0: [216 208 172 103 104 112 177 122 126 110 121 122 126 103 121 117 111  95
 112 115 101 114 211 255 116 108 109 120  98 118  99 100  75 106 111 121
 117 118 122 117 120 113 121 101 109 109 105  81  90  70  60  61  98 124
 121 125 123 119 126 241 211 255 255 244]
1: [255 244 200 128 115 114 105 121 125 121 119 118  89 103 119 115 114 113
 110 116 102 116 175 231 122 110 112 120  83 110 110 103 120 101 106 120
 116 119 121 116 120 122 128 107 105 112 109  83  88  69  64  83  98 121
 120 118 121 118 120 243 207 255 255 221]
2: [112 112 118 100 103 104  91 126 124 127 121 142  92 128 138 209 209 255
 213 121 105 121 115 105  98 108 184 161 255 160 156 140 120  99 127 120
 115 127 136 117 125 122 122 117 114 121 148 226 215 255 255 184 152 118
 122 122 123 119 130  98 113 101  90 114]
3: [112 117 112 100 107 113  49 121 123 128 121 128  64 104 118 109 111 128
 126 180 251 114 177 249 128 107 113 124  88  98 114 103 119 113 128 121
 121 121 115 116 125 118 127 115 106 111 125 136 137 159 205 255 217 120
 123 104 122 118 119  98 111 105  89 106]
4: [117 117 118 102 101 104 106 119 122 118 122 135 100 146 148 214 203 210
 188 119 108 120 147 160 108 107 110 114 116 124 109 102  97  94 137 121
 116 123 125 118 127 117 122 106 107 112 107  84  88  67  62  72  99 126
 122 114 127 255 200  98 113  82  91 108]
5: [106 102 117 101 104 106  70 121 127 132 159 152 255 255 185 135 122 117
 115 115 101 116 111 125 175 109 113 115  60 108 103 104  87  97 104 120
 118 121 130 118 120 124 124 101 105 117 116  85  87  66  66  87 105 176
 150 144 132 119 102  98 111  94  91 104]
6: [112 109 116  99 103 106 159 123 142 154 188 179 255 240 157 110 116 102
 115 116 100 114 124 105 112 106 111 115  95 113  99  99  77 183 174 217
 255 210 176 224 179 177 139 229 232 196 122 109 111  89  75  80  97 123
 124 134 121 119 115  98 108  89  90 111]
7: [114 116 116  99 104 105  52 123 124 126 120 117  62 106 115 114 118 106
 110 115 113 226 140 196 134 108 110 115  96 112 107  95 117 102 137 121
 119 125 134 117 122 122 123 109 130 140 178 241 227 255 226 125 119 121
 121 117 123 119 118  98 105  88  90 106]
8: [143 150 146 218 195 180  96 121 120  95 121 121  92 103 120 118 113 111
 115 117  99 107 109 103 188 139 110 122  91 112  91 104  45 110 130 120
 119 121 116 115 118 114 126 104 107 111 116  85  84  72  64  69  96 118
 119 112 121 119 138 221 193 229 236 182]
9: [113 113 113  98 104 110  62 121 122 138 120 110  67 103 117 115 122 140
 145 200 230 117 109 106 124 113 185 170 255 153 162 133 151  99 132 120
 116 126 132 119 124 126 127 255 226 182 125  91  88  76  73  84 100 121
 121 118 124 118 117  97 105  96  91 105]
10: [109 120 118 100 108 101  43 123 126 139 120 128  67 104 118 116 119 134
 119 169 244 128 104 105 111 108 112 113  75  94 120 101 150 105 139 161
 190 222 188 255 227 241 171 100 106 115 118  83  91  63  65  92  97 117
 120 114 122 122 208 137 129 155 131 122]
11: [105 106 116 102 102 108 143 119 122 122 121 100 114 105 118 120 111 109
 110 117 108 230 120 103 121 111 109 118  76 113 107 103 157 255 228 197
 205 143 146 135 125 127 126 255 190 156 116  86  93  71  64  72 101 117
 119 131 124 119 115 100 105  95  90 103]
12: [105 104 115 101 100 109 106 119 120 130 120 110  96 105 116 118 120 115
 122 181 255 122 120 106 116 112 112 117  79 122 146 166 252 222 167 132
 129 120 137 118 121 128 124 240 232 195 131 102  99  85  69  83 100 128
 120 123 123 119 120  97 106  96  92 103]
13: [114 104 115 107 115 125 207 188 140 131 121 114 120 104 118 112 110 107
 111 118  99 114 122 105 111 117 197 178 254 142 138 123 116 103 100 119
 119 119 118 117 119 114 123 118 144 145 171 226 217 239 195  96 110 122
 121 120 123 119 113  96 107  92  91 107]
14: [124 126 131 213 205 197 235 125 123 128 120 126 172 105 117 111 114  89
 111 116 103 100 140 104 107 108 112 120 106 130 128 146 235 255 169 145
 142 116 129 119 124 120 123 112 126 134 172 244 234 255 242 106 122 128
 123 137 122 117 119  99  99  76  91 109]
15: [113 107 116 100 101 108 152 120 124 150 121 103 130 103 120 122 128 181
 185 203 183 115 122 103 113 116 187 169 252 147 164 131 181 108  92 120
 119 121 122 119 114 118 124 105 106 112 110  86  86  67  62  85  96 122
 137 152 152 250 124  98 105 101  90 109]
16: [118 102 118 103 104 104 184 123 125 137 119 117 135 102 121 112 111 110
 111 120 128 218 136 104  94 107 114 115  78 112 126 110 186 255 200 185
 187 141 127 132 130 117 121 255 199 156 100  86  91  71  66  72  97 117
 122 125 122 120 109  99 107  96  90 110]
17: [224 212 175 106 105 110 110 124 123 127 119 125 100 102 118 114 117 107
 111 119  99 112 116 107 107 110 114 117  84 108 118 119 195 255 215 171
 167 126 128 122 121 120 124 109 107 114 107  89  92  77  92 217 186 131
 121 123 122 119 111  96 105  95  92 108]
18: [112 104 117 103 102 105  79 121 122 127 120 112  67 102 119 114 118 105
 111 147 224 142 188 255 107 108 112 115  85 117 112 106 116  94 118 120
 117 124 119 119 121 117 125 106 109 112 148 205 198 253 255 207 170 119
 120 108 124 119 111  98 116  88  91 111]
19: [113 114 118 102 103 102  79 135 170 158 184 170 196 167 132 110 119 105
 111 117 106 121 110 105 100 255 122 119 110 113 102 101  66  95 134 120
 120 128 122 117 128 118 123 112 107 113 117 118 125 133 176 255 220 118
 123 110 121 118 122  98  97  90  89 103]

[111 113 117  99  97 108 122 121 122 112 123 129 122 154 152 212 197 198
 177 119  99 114 111 105 116 109 117 118 160 196 192 247 153 116 139 120
 117 123 115 116 117 116 126 110 117 121 165 240 228 255 255 139 134 124
 120 107 122 119 128  98 115  79  90 104] 2 13
[134 124 131 216 207 195 135 123 123 141 122 121 114 103 119 110 113 111
 114 118  98 113 117 105 110 107 118 123 110 168 202 246 237 139 106 121
 118 122 114 117 115 118 128 112 106 108 103  85  85  73  66  83  96 152
 181 194 190 161 121  97 112 100  89 109] 15 12
[105 119 118 101 102 109 128 122 127 124 162 197 255 255 181 132 120  96
 116 117 105 123 115 104 104 213 165 151 155 128  99  99  54  97 131 121
 117 118 131 116 129 123 124 102 107 118 131 157 158 191 238 244 206 124
 120 123 124 119 123  99 104  77  91 106] 19 5
[111 112 115  99 104 106 120 122 121 124 119 123  98 104 120 114 117 100
 113 133 177 159 111 105 113 107 113 117  85 114 108  99 107  98 110 128
 136 173 157 218 200 235 186 109 106 115 115  83  83  65  71  73  98 124
 118 121 122 194 255  97 100  92  91 109] 10 4
[116 112 117  99 101 114 142 120 123 120 121 126 112 103 118 109 116 116
 138 196 236 111 120 113 212 108 112 122 112 120 109  99 109 117 117 120
 115 114 119 116 121 114 125 114 107 107 109 110 119 124 161 255 221 123
 122 115 122 119 127  98 104  87  90 104] 3 19
[115 112 117  97 102  98 176 123 122 131 120 112 133 102 118 118 115 101
 116 149 224 146 126 103 103 121 198 166 251 145 137 113 130  83 100 120
 119 130 123 117 120 116 123 187 227 196 141 125 118  99  79  69 101 119
 122 125 122 119 114  98 114  86  90 108] 9 15
[109 110 116  97 103 110 140 123 122 133 121 119 116 104 119 113 113 110
 115 157 236 132 139 151 155 107 114 118  85 111 111 103 138 101 100 120
 116 123 126 116 116 118 126 108 106 113 120 116 117 130 168 255 222 119
 121 124 123 119 120  97  99  98  89 105] 3 18
[111 113 115 100 104 109 130 162 188 144 151 135 133 114 122 115 115 106
 113 116 104 113 118 103 113 163 187 168 181 120 107 101  81 106 118 119
 114 123 125 117 125 119 126 108 107 115 119 130 129 153 200 255 218 122
 121 119 123 119 116  99 108  93  90 107] 19 13
[112 119 116 101 108 110 104 167 189 170 147 151 128 112 120 110 118 126
 110 117 100 112 117 105 151 199 113 121  97  90 120  99 150 115 132 119
 118 112 124 115 122 121 128 112 106 112 111  84  92  72  61  96 100 186
 208 215 193 131 133  98 111 111  91 106] 5 4
[112 110 114 116 129 147 103 173 131 116 119 120  54 103 120 113 112 109
 114 118  99 109  94 106 115 109 134 138 180 195 198 228 121 125 126 119
 119 115 126 117 119 121 124 126 170 172 174 198 187 185 144  96 103 124
 121 113 123 119 112  97 110  93  92 109] 13 7
[118 118 116 126 143 154 188 159 128 110 122 137 112 105 120 111 119 109
 113 118 100 118 119 102 114 107 110 117 110 130 131 177 194 214 173 130
 130 126 113 117 119 112 123 113 123 129 166 243 231 255 247 128 124 119
 122 115 122 118 123 100 109  90  89 105] 14 13
[106 108 118 103  99 102 170 122 125 108 121 121 139 145 146 215 201 215
 190 122 105 121 127 105 179 129 111 114  98 124 101 101  80  89 110 120
 116 125 127 116 121 122 125 107 106 113 108  84  89  70  60  63  98 134
 145 165 163 224 125  99 117  87  90 102] 4 5
[107 111 115 104 102 112  47 119 124 126 120 132  60 102 119 109 115 111
 111 122 110 222 151 225 119 109 114 119  99 108 111 103 128 106 126 121
 118 118 128 116 112 123 125 116 136 145 178 234 227 249 208 110 113 124
 124 121 123 117 119  98 109  96  91 108] 7 18
[157 169 155 219 193 163 115 119 122 115 120 122 124 104 119 113 121 121
 113 119  95 110 122 126 184 110 110 114  87  94 102 102  96  99 126 120
 120 123 126 117 115 119 123 107 108 116 117  85  88  65  66  82  97 123
 121 131 121 121 201 146 135 158 141 122] 8 4
